(in the rows, 128 means zero)
One turn sends every row of this set to another row. A few are shown first. Where does it send the rows asked after them?
ketil: [163 118 132 138 126 154 124 136 144 164 117 119 170 144 143 144 110 135
 108 126 121 153 102 139 169 143 115 138 119  89 121]
Zotom: [127 146 121 104 131 116 114 131 162 108 115 113 144 122 128 122 108 135
 166 115 136  99  82 131 107 150 150 164 150  82 136]
meru: [123 122 158 133 100 131 127 162 129 118 124 107 135  85 120 168 153 139
 110 152 113 165 121 177 106 121 143 172 152  91 145]
gaz: [138 144 128 112 126 120 119 133 164 115  94 103 142 124 128 124 128 130
 167 105 139  94  86 147 125 162 142 170 140 102 137]
zitov: [161 148 121 169  96 142 100 134 162 119 120 124 130 104 127 154  93 141
 129 130 117 139 125 162 133 103 138 123 149 127 124]
Viz: [153 153  96 153 123 155  95 133 166 131 135 118 108 106 123 162  91 129
 129 120 103 132 109 159 125 130 153 122 155 109 127]
Zorif: [120 154 131 107 111 118 158 135 134 141 102 108 157  92 152 143 126 125
  95  98  93 140 106 146 142 112 138 103 126  92 138]
fur: [151 124 136 134 139 163 123 141 151 165 114 114 137 129 164 132 135 143
 106 137 116 162  93 146 152 142 115 150 108  69 130]
lem: [101 114 122 107 135 120 143 117 128 124  77 135 144  90 123 183 154 135
 107 145 108 133  93 130 122 122 137 150 142 129 132]
Far: [ 88 160 142 133 102 144  90 169 142 124  96 129 138  83 133 166 146 125
 138 124 120 121  84 116 117 140 143 151 123 116  87]
suga: [124 128 126 153 138 145 101 160 115 152  99 124 141 113 147 122 136 126
 141 165 148 129 102 180 140 141 165 120 141 122 110]
teg: [125 172 127 123 109 122 120 126 173 156 130 159 154  90 132 120 120 106
 124 140 108 123 117 143 150 116 137 159 162  85 153]
Mugut: [111 111 136 119 147 117 142 124 140 114  78 127 139 103 122 173 159 136
 104 162  88 136 104 123 133 129 150 153 136 114 134]
zulam: [163 121 143 153 142 169 133 139 137 165 105 105 172 121 141 147 129 146
 116 124 126 154 114 128 148 145 129 139 106  88 130]
tuzog: [ 76 149 123 115 114 143  95 150 137 128  99 121 145  81 130 160 140 134
 152 125 142 116  88 110 124 134 141 151 122 103  85]
zev: [136 114 127 132 102 154 136 155 129 119 143 114 152  91 106 183 148 125
 103 134 120 174 120 166 110 138 142 157 142  84 133]
Sek: [119 161 145 107 110 128 153 139 133 123 110 112 125 101 158 126 132 130
 105 116  98 141 100 151 149 120 130  95 128  79 135]
rika: [139  99 124 117 131 117  87 173 148 133 136  97 163 122 120 132 151 103
 138 141 150 132 114 126 135 108 155 161 118  97 132]
Nubuf: [118 165 136  97 106 122 165 138 134 138 107 115 152 107 151 135 143 132
  96 112  88 144 100 150 135 111 129 116 135  86 127]
dov: [126 142 139 106 136 119 105 134 166 117 113 120 149 122 126 112 124 131
 165 117 132 106  73 156 102 149 142 170 147  82 136]
vuz: [ 82 157 125 120 109 151  95 154 140 134 100 117 134  96 124 164 140 141
 147 142 139 126  75 116 113 144 154 151 120  94  88]
gubes: [113 111 110 116 140 123 143 119 132 116  79 124 137  88 120 189 148 138
 119 146 100 150  86 116 134 126 133 145 139 117 125]
mutav: [108 114 125 146 134 147 104 158 120 139 115 120 150 104 152 137 140 130
 131 154 151 149  86 176 138 148 144 114 161 133 105]
Fipap: [151 121 111 125 130 117  87 164 135 122 125  91 158 108  99 138 146 105
 146 106 126 126 118 116 154 119 153 162 113  99 136]
roz: [125 174 125 125 117 135 125 108 172 153 136 158 148  99 142 123 117  99
 130 143 100 130 104 130 136 125 140 154 155  74 145]
gefa: [147 136 127 150 105 135  87 140 168 127 145 117 136 113 123 161  84 114
 137 124 110 131 116 164 121 103 146 122 160 117 115]
sop: [106 128 151 157 132 127  89 153 107 147  95 118 161  94 145 134 129 124
 136 142 136 131  93 162 151 140 149 126 150 147 120]
kez: [125 176 124 122 130 147 123 127 175 149 138 146 138  79 130 140 118  93
 133 145 111 120 121 130 143 132 134 159 150  82 163]
Vezif: [149 120 136 142 112 152 131 170 114 114 132 124 128  80 104 171 155 129
 136 137 124 168 115 161 104 131 140 153 155  85 132]
nak: [156 118 126 128 143 121  89 176 146 119 129 107 162 110 120 127 141 101
 135 131 125 132 123 140 125  93 141 164  99  96 139]

roz goes to lem
Mugut goes to gaz
Now find these:
Viz goes to meru
rika goes to ketil
teg goes to gubes
nak goes to zulam

